Named turns come first, each shown by rows before and after it. Which turns, in which order, take the first row of each pair that follows to the second? Write the first one first, as in the answered first pair.
turn Y:
[ 7 -2  0  4  5  7  5  9  8 -4 -8  2 -6 20 -9  0] |-> [  1   0  10 -16  -9   7  -4   6  -6   7   5   1  -6 -14   5   1]
[ -7  12  31  -5  -6  -8 -10   7   6  10 -10   8  16  15  -3  -6] |-> [  5   0  20  -6 -12   2 -21  12  12   1 -11  16   1  22 -10  -4]
[ -5   3  18  10  -6   8   1   9   9  -9 -10  10   5  15   0  -4] |-> [ -5   0  22  -3 -17  13  -7   8   1  -6  -5  12   2  -4   6  -4]
[-14   0   1  -4   1   1   3   1   3   0  -5   4  -4   9   7   4] |-> [-14  -1   1  -8  -2   3   1   2   0  -2  -5   6  -6   7   7   5]
turn X:
[  1   3   6 -10 -10   1  -2  -2  -6  10  14  -1  -6 -19   5   1] |-> [ 13  -7 -20   9  -8   2   1  -6   3  -4   7   1  -8  -8   0   2]
[  9  -5 -18   8   2  -2   5  -7  -8  -9  -3   2   7 -17   0  -4] |-> [  9   0  -1   4   9   4   4   9   3 -12 -10   5  -1  16 -13  -2]
[  4  -6   2  -3  13 -21   4   3  -3   6   1   4 -10  11  22   5] |-> [  4  -5   0  -2  12 -23   4   2  -2   5   2   4  -9   8  24   5]
turn B:
[ 2 -4  2  7  2  1  8  9  4  2 -1  2  8 16  1 -4] |-> [  3  -7 -10  12  -1  -3   9   3   0   0   0   0  10   8   6  -6]
[  0  -4   2 -15  -1   0 -12   5  -6   1   9   4  -7 -22   9 -10] |-> [  1   0  15 -17   4   3 -12  14   2  -2   4   7 -13  -1   0 -10]
[  7  -5 -15   6   5 -11   2  -2   0  -6 -10  -8   2  12  -1  -8] |-> [  2  -3 -11   0   2 -13   3  -7  -9   3  -3 -12   8  -7  10 -10]

Between the rows of a pair lie two turns.
[  1   2 -20  14  14 -13  17 -13   2 -16  -1 -15  15   7  -1   3] |-> [-15  15  16 -10  11 -15  14  -4  -7   4   7 -17  19  -6   8   3]  X, X
[  5 -12  -8   3  -1   0  -5   1  -1 -11  -1  -2   0 -17   3   6] |-> [-7  0 14  1 10 -7  5  4 -2 -1 -1 -7 11 -7  5  4]  Y, B
[  2  16   4 -13  -9   5  -4  11  -6  -3  11  19   1 -18   2   8] |-> [ 14   9 -12   1  -5  10  -5  11   4 -16   3  22  -5   0  -7   8]  B, B
[ 0 -2 -6  7  1 -6 -1 -3  2 -4  3 -8 -5 16 -6  0] |-> [  0  -6 -12   6  -5  -8  -5  -8  -3  -4   8  -8  -2  -1   0  -1]  B, Y
[ 13  -8 -10 -14 -15  10 -13  -3 -10  -1   6  -3  -6 -29   2   5] |-> [ -4  15   6  11  19 -11  18  -5  -4   8  -5 -17  21   5   1  -2]  Y, B
[  6  -5  10 -20   3  11  -4  -8 -11   8  18  12 -12  -2   2  16] |-> [ -2   6  18 -12  17   2  10  -8 -10  15  16   6   3   7   4  13]  B, Y
[-14   3   7  20  16  -4  -5   2  14   1  -7  -3  18  12   3  -8] |-> [-20   4  17   8  11  -6  -7  -1   4  10   3  -3  23  -9  12  -9]  Y, Y
[-5  8  1  7 13 -7  6 -7 -5  1  0 -3  8  2  0  0] |-> [  3  -3  -7  -3  -3   3  -8  -6  -9  -3   3   4  -5 -12   1   5]  Y, B
[  4  -1  -5   4   5   4  -1 -10  -2   0  -1 -10   8 -17   8   4] |-> [  9   1   3   4  11  11  -2   2   9  -6 -10  -6  -1  13  -5   5]  B, Y
[  8 -14   3   7   3  19 -12  16  10  -7   9   9  -4  14 -11   6] |-> [-7  3 20  9 16  7  2 14  7  5  9 -1 14 17 -6  4]  X, Y
[13 -4 -6  3 -2 14 -4  1 -5 -1  3  8 -8  4 -1  8] |-> [11  0 -6 11  6 11  4 -1 -1 -3  0  4 -1 14 -3  6]  Y, Y
[ 0 -7 -8 -7 -9  3 -5 -3 -3 -5  5  2 -4 -9  3  2] |-> [-7  5  4  0  7 -7  9 -3  0  2  0 -6  9  6  0 -2]  Y, B
[  5   0  -6   1  -7   8  -8  -1   9  -6  -5   1 -10   4  -4   5] |-> [  1   2 -14   9  -1  -1   0 -10   4  -1  -2  -7   3  -7   3   0]  Y, X
[  6  -2  -3  12  -4   7 -16   6   0  -4  -3  11  -8 -14   4  -3] |-> [  8  -3  -6  21   3   4 -10   5   4  -8  -9  10  -6  -2   0  -3]  Y, Y
[ 13  -7  -4   4   5   0  -1   0  -3   0  -3   2   2   4 -19   3] |-> [  9  -6  -7   5   6  -6   1  -7  -8   5   2  -1   9  -6 -13   1]  B, Y
[ -3  -1  -4  23   6 -13  17  -5  12  -5  -9  -1   8  12  -3  -9] |-> [  6 -12   9  -5 -16   7  -8   9  11  -8  -5  12 -20   7  -9  -1]  X, Y
[ 1  0 -8  6  6 -4  1 -3 -1 -1  1 -6  5  0  3 -3] |-> [ 0  0 -6  1  4 -5  1 -5 -4  1  3 -5  6 -6  5 -2]  Y, Y
[  6 -19 -20   7  -6  -3  13  -9  -9   3   2  -9   2 -12   2  -6] |-> [ -7  -5   8  -6  -3  -6  17  -2 -15  16   5 -12  10 -13   6  -7]  Y, B
[ 12  -7 -10   3  -4   2 -14  -2  -2 -15   2  -3 -12  -2  -4   3] |-> [  9  -3 -11  14   6  -3  -5  -4   2 -16  -3  -6  -5  12  -6   1]  Y, Y
[  5  -7 -19  -3 -12  -4   6 -18   0   1  10  -2   3 -19   5  -1] |-> [ 11 -12 -24   0 -12  -1   3 -17   2  -5   7   0  -2 -10   0   0]  Y, Y
[  4   7  19  13 -12  -6  -7  14   0  -3  22  -5  -6  23 -14   2] |-> [  9  -1   6  18 -17  -1 -14  12   0  -9  22  -3 -11  19 -16   2]  Y, B
[ 8  0 -3 22 10  3 -3  0  1 -6  0 -2 11  1 -5 -3] |-> [  8   1  13   2   1  14 -16  10   0  -5   4   4  -3   0  -7   3]  X, Y
[-10  21   6  18  11 -21  13   2  -7   8  -6  -2  13  12  12  -6] |-> [ 15  -5 -20  10 -15   4 -16   5  -1 -13  -6  15 -20   7   1   1]  X, Y
[ 3  0 -6  2  1 -1  4  1  7 -7 -3  2  0  5 -5  0] |-> [ 0  3  5 -7  0  0  0  7  4 -2 -2  4 -1  5 -4  2]  X, Y
[  7  -9  -5  -6  -9  10 -13  11   1  -9   3   6 -11  -3  -2   4] |-> [ -2  -1 -13  14   7  -9  10  -2  -4  -2   3  -5  15  -5   8  -2]  Y, X
[-6 10 16  2  5 -1  7  3  1  6 -1 -2  3 13 -6  0] |-> [  7  -4 -11  13   0   3   2  -3   4  -7  -4   1  -5  13  -8   0]  X, Y
[ -6   5   0  -3   4  -7   6  -2  -2   6   6  -3   5 -14   3  -3] |-> [  2  -4 -12  -3  -3  -1   1  -4   0  -3   6   0  -2 -14   1  -1]  X, Y
[ -1 -24  -6  -9  -9 -11   2 -10  -5   9  10 -19  -2 -33  -5  -3] |-> [ -8  -9  17   1  15 -15  18   5  11   7  -4 -22   3  18 -22  -5]  Y, X
[ -7  10  11  -1   6  10  -1   3  -2   1   4  -1   9 -14  10  -1] |-> [  0   3   6  -4  -1  18 -10   5   0  -4   4   1  -1 -16   6   2]  Y, Y
[  4   1  12 -14 -15   4 -13   4   5   4   8   9 -14  -7  -8   4] |-> [ -6  13   3  13   6 -15  13  -9   4   8   4  -3  16   0  -1  -3]  X, Y
[ 6  1  3 -3 -8  1  5  4 -3 -2  7  2 -5  7 -3  3] |-> [ 1  4  3  2 -2 -5 11  1 -2  0  8 -2  2  8 -1  1]  X, Y
[  9 -12 -10  12  -3   3   4  -8  13 -14  -1   0 -19   2 -11   1] |-> [  6  -9 -15  18  -1  -2   9 -14   8 -12   0  -3 -11  -6  -5  -2]  Y, X
[-15  18  23   3  14 -10  11   3   0   8  -3  -7  10  20  -3  -4] |-> [-17  15  29 -15   4  -7   1   3 -10  14   8  -6   8  -7   6  -5]  Y, Y
[ -1   7  13  -5 -16  -1 -14   3   7  -2   1   6 -13  -5  -3  -1] |-> [  6   1  -7   6 -16  -2 -13   0  10  -9  -3   7 -13  -2  -4  -4]  X, X
[-10  13  16   2   9  -6  13   1   2   5  -3  -3   9  14  -1  -3] |-> [  0   0  11 -17 -14   9 -11   4  -5   1   6   8 -11  -9   0   4]  Y, X
[ 18   1 -14  -6   0  21 -10  -4   6  -6  -7  14  -6 -20  -1  -7] |-> [ 11  13 -15  13  21   5  12  -9   9  -4 -13   3  15  -4  -1 -12]  Y, X
[-15   8  12   3  19 -23  14 -13  -5  12   1 -10  31  -4   7 -11] |-> [ 19 -29 -29  -1 -11   6 -19 -10   1 -16   0  10  -9 -10  -4   0]  X, Y
[-2 -1 12 -9 -5  7 -4  6  1  0  3  0 -7  6 -5  5] |-> [  5  -9 -12   5  -5   4  -4  -4   0  -9   2   1  -4  -1  -3   2]  X, X
[-9  1 10  7 10  3 14  0  9  1 -3 -3 12  9 -9  4] |-> [  2 -14  -3  -4 -11  14  -5   0   5  -5   2   6  -7  -9  -6   8]  Y, B
[ -2  -3 -13  12   2 -12  10 -14  -8   3   8  -3  10 -22  17   1] |-> [  4  -9 -16   5  -8  -4   0 -14  -9  -2  10   2   0 -28  15   5]  Y, Y
[ -3   1  15 -17  -7  -4  -5   5  -3   2   1  -2  -4  -4  -1   3] |-> [ 10 -10 -13  -2  -7  -3  -5  -3   2 -11  -5  -1  -5   2  -6   2]  B, B
[  8  -7 -15  16   0   2  12  -3   4  -2  -4   3   7  19  -9   2] |-> [ 13 -14 -16   3 -14  12   0  -2   2  -3  -2   8  -3   6  -8   4]  Y, X
[-14   4  26 -14 -10  -3   4  11   6   1   7  10  -6  -1  -1   5] |-> [  3 -12 -16  13  -9  -4   5   0  14 -19  -1  11  -9   8  -8   4]  X, X
[  4  -9  -7 -15  -9  13 -13   2  -8  -4   4   5 -16 -13  -1   1] |-> [-8 11  4  6 20 -5 14  1  0  4 -4 -8  9 16 -2 -6]  Y, B
[  8   2   8  -6  -1  13  -5   5   1   3   1   4 -16   3 -14   8] |-> [ -1  10   6   1   7  -3   8  -7  -9  14   6  -5   5 -16  -1   2]  B, Y
[ -4  -4 -15 -11 -13  14 -14   4   5 -11   1   2  -4   2 -14  11] |-> [-22  16   9  -9   4  -1   3   3   2   5   2  -8  16   4  -6   6]  X, Y
[  8  -6  -3  -8 -12   8 -13   2   4  -4   1   9 -14   2  -1   5] |-> [  0   1 -14  13   2 -12   7 -11  -1   0   0  -5  10  -4  10  -4]  Y, X
[ -4  -1   2   1   1   8   6   4   8   3   1   0   6  16 -10   0] |-> [ 1 -7 -1 -6 -8 14 -2  4  5  1  5  4 -2  6 -8  2]  Y, B
[  6 -10 -27  20   6  -3   5 -10   2  -8  -3  -3   4  -4  -4  -3] |-> [-14  12  26  -9  10  -3   7   7  -3  13   1  -3   6   0  -3  -2]  B, B
[ 14  -4  -3   3  11   8   8 -16   5 -12 -10   7 -12  24  -1   0] |-> [ -2   4  12 -14   4  -2   8 -24 -14   7   5   0   2 -16  19  -2]  B, B
[-6  4 22 -6  2  7  8  6  8  6 -7  2  1  4 -2  5] |-> [  4 -11 -15  13  -3   4   7  -9   5  -4  -8   0   5 -11   4   2]  B, B
[ 10  -2 -25  17  -3   0  -6   5   4  -6 -12   1   3  10  -8 -10] |-> [ -1   9  16 -13  -9   6 -15  21  -1   8  -5   3  -4   6  -7  -7]  X, Y
[  8  -4  -4  -2  -7   6  -2   5  -1  -5   4  -3 -17   2  -1  -4] |-> [-4  7 11 -1  4 -4  8  2 -2  4  3 -9 -3  5  3 -8]  X, Y
[ 11   0   2  -5 -12   3 -13   9   9  -7  -2   3   0   7 -10   1] |-> [  6   1 -10   5  -9  -9  -5  -7   2  -2   1  -4  16 -12   2  -1]  Y, X
[ 12  -8 -30  -1   2 -11  -8 -18 -11   3  -7  -8   9  -7  -8   2] |-> [ -5   8   7 -21   5 -15  -6 -10 -19  20   0 -10  14 -12  -4  -1]  Y, B
[  8  -1 -17   5 -14   9 -15  -2  -6  -3  -2   4 -11  -1  -7  -9] |-> [-10  17  13  -5  -3  -2  -3   3 -11  13   1  -3   3   0  -2 -12]  X, Y
[-4  6  0  2  5 -2  6 -7 -2  9  2 -7  3 -9  8 -2] |-> [  4  -3 -10  -1  -2   7  -5  -6   2   2   2  -1  -8  -9   4  -2]  X, Y
[ -7   4  10 -20   0   2 -19  -5  -9  -1  -6   6  -2 -33   8   8] |-> [  6  -6  -5 -16  -3  10 -26  -1  -1 -16 -13  14 -15 -15  -4  11]  Y, Y
[ -8   4  -8   5   9  -3   3  -2 -16   9   7  -3  11 -16   5  -6] |-> [-8  9 10  2 16  4  4 13 -5  5 -2  1  2 16 -9 -4]  X, X
[-8  1 10  2 -5  4 -3  2 -2  6  4  2 -4  3 -3 11] |-> [-3 -2 -2 13  0  1 -1 -1  2 -1  0  0 -1  7 -6 10]  Y, B
[  0  14   5  11  14  -2  -8 -16  14   3  -3 -14  23  -5   6   0] |-> [  7   7  16  -7   1  15 -26  -2  21  -3  -5  -2  -1   5  -6   5]  Y, X
[ -7   1 -10  12   9 -11   7 -13   1   6   1 -10   9   1   9   0] |-> [  4 -10  -6  -9 -12   9 -15  -2   1   0   4   2 -18  -5   3   6]  X, Y
[  2   0  -5   9   7  -5   5  -4  -9 -16  -6   8  -1  12   0   1] |-> [ -7   4   4  -1   3  -8   5  -5 -18  -5   3   6   6  -8   9   2]  X, X
[  5  10   4 -10  -9  12 -11  -9 -21  11  10   3 -17  -9   2  -3] |-> [ 13   7  -3  -1  -2  19 -11  -3  -8   1   1   5 -25  18 -12  -2]  X, X
[  6   9  19  -8   2  10  -9   9  10  -1   2   3 -15  23  -8   6] |-> [ 12   3   3   2   2  11  -8   5  14  -7  -1   4 -16  27 -10   6]  Y, B
[-4  4  1 -6 -6  1 -1  7 -8  3  5  0  5 -1 10  4] |-> [-7  6  5 -2  0  0  2  8 -6  3  4  0  7  4  9  3]  Y, X
[ -5  -6 -15  18  14 -15  10 -21 -16  -3   7 -12  13  -1  -9   2] |-> [ -8  -5 -10   8   5 -15   4 -20 -23   3  12 -10  14 -16  -4   3]  Y, Y
[  6  -5 -18  13  -2  -1   6  -7  -5 -10  -3   1  -1  -8   9   3] |-> [-6 12 23 -7  2  2  7 10 -5  3 -4  2 -5  5  4  3]  B, B
[  8  -5   4 -11  -5  14 -12   9   0   0  -1   8 -21   4  -5   5] |-> [-11   8   9   2   8  -9  10  -6 -10  15   5  -8  11 -10   9  -3]  B, Y
[  9  -7   6 -12  -7  14 -14  10   5  -9   1   1 -13   1  -9   7] |-> [  7 -11  -2 -11 -11  10 -13   0  -3  -6   6  -1  -6 -20   1   5]  B, B
[  1  16  12 -11   0   9 -11  -5   9   5   2  -3  -7  -8  11  -4] |-> [  6  10   6  -9  -2  14 -16  -3  12   0   0   2 -12  -3   7  -4]  Y, Y
[  7  -9  -7 -10 -12   7 -13   1   1  -2   3   8 -14  -8  -1   5] |-> [ -9  11   7   5  12 -12  11  -3   1   9  -1  -5  13   5   3   0]  B, Y
[ 1  5  6 -1  5  5  3  7 12 -2 -4  5 -1 21 -9  3] |-> [-7  9 12 -2  8 -1  9  5  8  5 -2  1  6 15 -4  2]  Y, Y
[  5   5  10  -7  -5 -15 -10  -2  -4  12  -3  -3   2   0  -2   1] |-> [ 10  -1  -8   5  -3 -18  -6  -8  -3   6  -6  -5   3   2  -3   0]  X, Y
[ -5  -1  16 -20 -13   6 -15  -2 -14   9  14   4  -1 -32  13   5] |-> [ 17 -13  -8   1  -5  19 -15   7  12 -18  -5  13 -20  21 -13   6]  B, B
[  0  -6  17  -9  -7   4 -16   2  -3   3  -6   6  -4  -1  -1  -4] |-> [  8 -13  -5   4  -6   5 -16  -4   2  -7 -10   9  -4   4  -2  -6]  X, X
[  9   9  10   8  18   1   4   8  10  -4   0   1 -10  25 -19   3] |-> [  7   0 -18  13   9 -10   5 -15  -8   1  11  -5   3 -25   4  -1]  X, X
[ 5  2 -1 -1  4  2  2  6  7 -4 -7  0  1  6 -4  1] |-> [ 6 -3 -7 -4 -3  3 -3 -1  2 -3 -1  0  0 -9  2  1]  Y, X
[-14   3  17 -19 -12   5  -5  -2  -7  14   6   0   1 -19  14   0] |-> [  1 -10   3 -18 -19  17 -16   3   3   2   1   8 -17  -9   3   4]  Y, Y
[ -5   9   4   7  11 -10   9  -9  -9  13   2  -7  13  -5   3  -1] |-> [  0   5  17 -11   0   8  -8   7  -2   7  -2   5 -12  10  -8   6]  Y, X
[  6   0   0   1   6  -3   8  -1  12 -11 -15   5  -8  25 -18   9] |-> [  0  -5 -15  -2  -5 -13   6 -19  -8   0  -2   0   7 -26   6   6]  X, X
[  3   6  15 -23 -17   5 -13   9   5   8   8   7 -18  -7   2  13] |-> [  5   3   7 -22 -20   6 -14   5   2   4   8   7 -17 -14   2  13]  B, X
[  5   2   4  -5  -1   7  -5   5   5  -4  -1   3 -10  15  -4  -1] |-> [  5  -3 -14   0  -6   1  -5  -8  -3  -2   3   0  -3 -10   5  -2]  X, X
[-3  3 -7  3  3  0  4 -2  0 -1 -1 -3  8  1  2 -4] |-> [-1  0 -3 -6 -6  3 -3  1 -2  0  4  1  2 -9  3 -2]  Y, B
[ -2   9  -5   4  -2  -5   5 -15  -9   7   9   2   4 -42  15 -10] |-> [  0  20  27  -3  10   9   5  14  13   2  -7   9 -14  21 -12  -8]  X, X
[  1  -3   4  -7 -12   1  -9   4  -2   4   2   0  -3 -10  -4   4] |-> [-6  8 13  0  0 -5  1  4 -1  7 -2 -6  7  4 -3  1]  B, Y
[-9 13 -8 23  0 -8 12 -9 -2  6  3 -9  9 -4  5  1] |-> [-14  20  11  13   3  -4  11   1   1   9   1  -7   6   7   0   3]  X, X
[  3  -3   7 -12 -11   8  -3   3   1   2   3   3 -12  -5  -7   4] |-> [  9  -8  -8  -6 -13   8  -2  -2   1  -2   3   3 -12  -9  -6   5]  B, B
[ -9  11   4   6  11 -13  10  -3  -4   9   2  -7  14   5   4  -7] |-> [  1   2  15 -15  -7   8 -11  11   1   2   4   5 -13   7  -5  -1]  Y, X
[-9 -5  9  0  2 -5  5 -9  7  7 -3 -2 -6  5  1 -6] |-> [ -1 -12  -2   5  -2  -2   1 -10   9   2  -4  -1  -9   4  -1  -3]  X, Y
[  1  -7 -12  -3  -6  -2  -1   6  -1  -4   3   1  -4   2 -12   8] |-> [ -2  -3 -11   4  -1  -4   5   5   0  -3   1  -3   0  10 -12   7]  Y, Y
[  7  -4 -24 -19 -14   5  -5  -8 -10   1  -2  14  -4 -16  -7   8] |-> [ 11  -5 -32  -6  -6   5   0  -4  -2  -6  -9  14  -5   6 -15   6]  Y, Y
[ -3   6  16 -15   0   4   0  10   2   5   9  -1  -4   2  -4  -5] |-> [  9  -7 -20   4  -3   2   0  -2   4  -8   6  -1  -4  -6  -2  -4]  B, B
[-20  20  25  -2  17  -9  16   7  -4  13  -1 -10  14  13   1  -3] |-> [-19  14  29 -22  -1  -2   1   8 -13  18   9  -4   5 -14   8   1]  Y, Y
[ -2  13   2   7   7 -17   3  -3   6  15   2 -13   7  14   6 -11] |-> [ 15  -5 -15   2 -10  -1 -18  -1  11   0   1  -2 -16  12  -1  -6]  X, Y
[ -4  14   9   3  11  -4   3   9   4   9  -1  10   7   5   1 -11] |-> [  6   2  -3  -6  -5   6 -13   8   0   3   3  18  -6 -11   2  -8]  B, Y
[  0   5 -17  22   6 -12   6  -7   5   0  -1 -12  15  -1   8  -6] |-> [-12  18  19   2   7 -12   5   6   2  11   2 -12  14   2   9  -4]  X, X
[-15  15   2  18  16 -13  20  -9  25 -17 -13   3   0  34 -10 -13] |-> [  1 -11 -30   1 -23   1 -10 -23   8 -23   4  12 -18 -27   7  -9]  B, Y
[-5  6  2  3  6 -1  8 -1  2  3  1  0  5  7  1 -1] |-> [ 4 -4 -7  1 -2  6 -2  0  3 -3  2  5 -4  5 -3  1]  X, Y
[ -6   5 -14  10   8 -13  11  -2  -3   1  -4 -20  20 -13   2  -6] |-> [ -7  10   8   5  13  -6  11  13   5   0 -11 -16  11  16 -11  -4]  B, B
[-14  10   4  13  15 -13  20  -5  -1   9   1 -10  21   1   7  -9] |-> [ 11 -15  -8  -6 -12  18 -14   9   7 -13   0  10 -20   3  -7   3]  B, Y
[-3  6 -3  9  9 -3  2 -3 -3  5  0 -7  7 -1  4  0] |-> [  5  -3  -7   0  -4   8 -11   1  -3  -1   2   0  -9  -2  -1   3]  X, Y
[  3  -5  -3  -9  -3   2  -5   0  -1 -10   5  -1  -9  -4  -5   4] |-> [-4  5  5 -2  8 -5  8  2  0 -4  2 -5  2  8 -6  1]  Y, B
[ 14 -19 -14  -5 -16   3 -18   0  -4 -10  -6   1 -11 -12   0  -1] |-> [ 16 -16 -17  12  -4  -1  -7   0   4 -15 -16  -1  -8  12  -5  -3]  Y, Y
[-12   5  -3 -13  -8   4  -8   0   1  11  11 -17  12  -8  10  -5] |-> [ -5  -2 -21  -2  -9   4  -7  -6   3   2   8 -17  13  -7   9  -5]  X, Y
[ -3   5 -11  11  10   9  -4  -6  -5 -21   4  -6   1   0   8   4] |-> [ -8   7   9  -7   3  17 -11   2  -9 -14   9  -2  -7  -1   6   8]  X, Y
[ 0  3  5 -4 -4  1 -3  0  1  7  3  1 -3 -7  1  3] |-> [ 5  0  0 -4 -5  2 -5  1  3  4  1  3 -5 -3 -2  4]  Y, Y
[ -8  10  19 -10  -2  -9   0   9   7   1   0  11   0 -15  -1  13] |-> [  0   3 -10  15   4 -17  10  -2  11  -9  -7   7   7 -13   0   9]  X, Y
[ 1 -4 26  4 10  8  6 13 15 -2 -1 -1 -1 14 -7 14] |-> [  9 -18 -13  21   4   1   5  -8   6 -10   4  -4   9 -14   5  10]  X, X
[ -5   3  12 -16   1   7 -10   6  -5   7   3   3  -7  -2   0  -5] |-> [ -9   7   5  -5   7  -5  -1  -3 -10  10   3  -6   7 -12   9  -7]  Y, X
[-9 14 16 -3  5 -8 -2 11  2 18  0 -3  1  3  4 -2] |-> [ -5  10  16 -11  -3  -1 -12  13   0  16   4   1  -6  -6   4   0]  Y, Y
[ 10  16 -14   6  -6   1   0  -5   6 -15   8 -10   8 -15  -5  12] |-> [ 1 26 14 -8 -5  4 -1  6  6 -6 10 -9  5 -9 -6 13]  X, X
[  9  -3  -4   4   3  -6   2  12   1  17 -13   0   9  22  -6   7] |-> [ 12 -12 -19   0 -12  -6  -8   2  -8  19  -5   3   5  -8   4   6]  B, Y
[-16   6  17  -4   9 -10  14   0  -9  14   2 -13   9   1   4  -2] |-> [ -3  -2  -7  15  15  -8  14   0   4  -3  -8 -11   4  23  -6  -1]  X, X
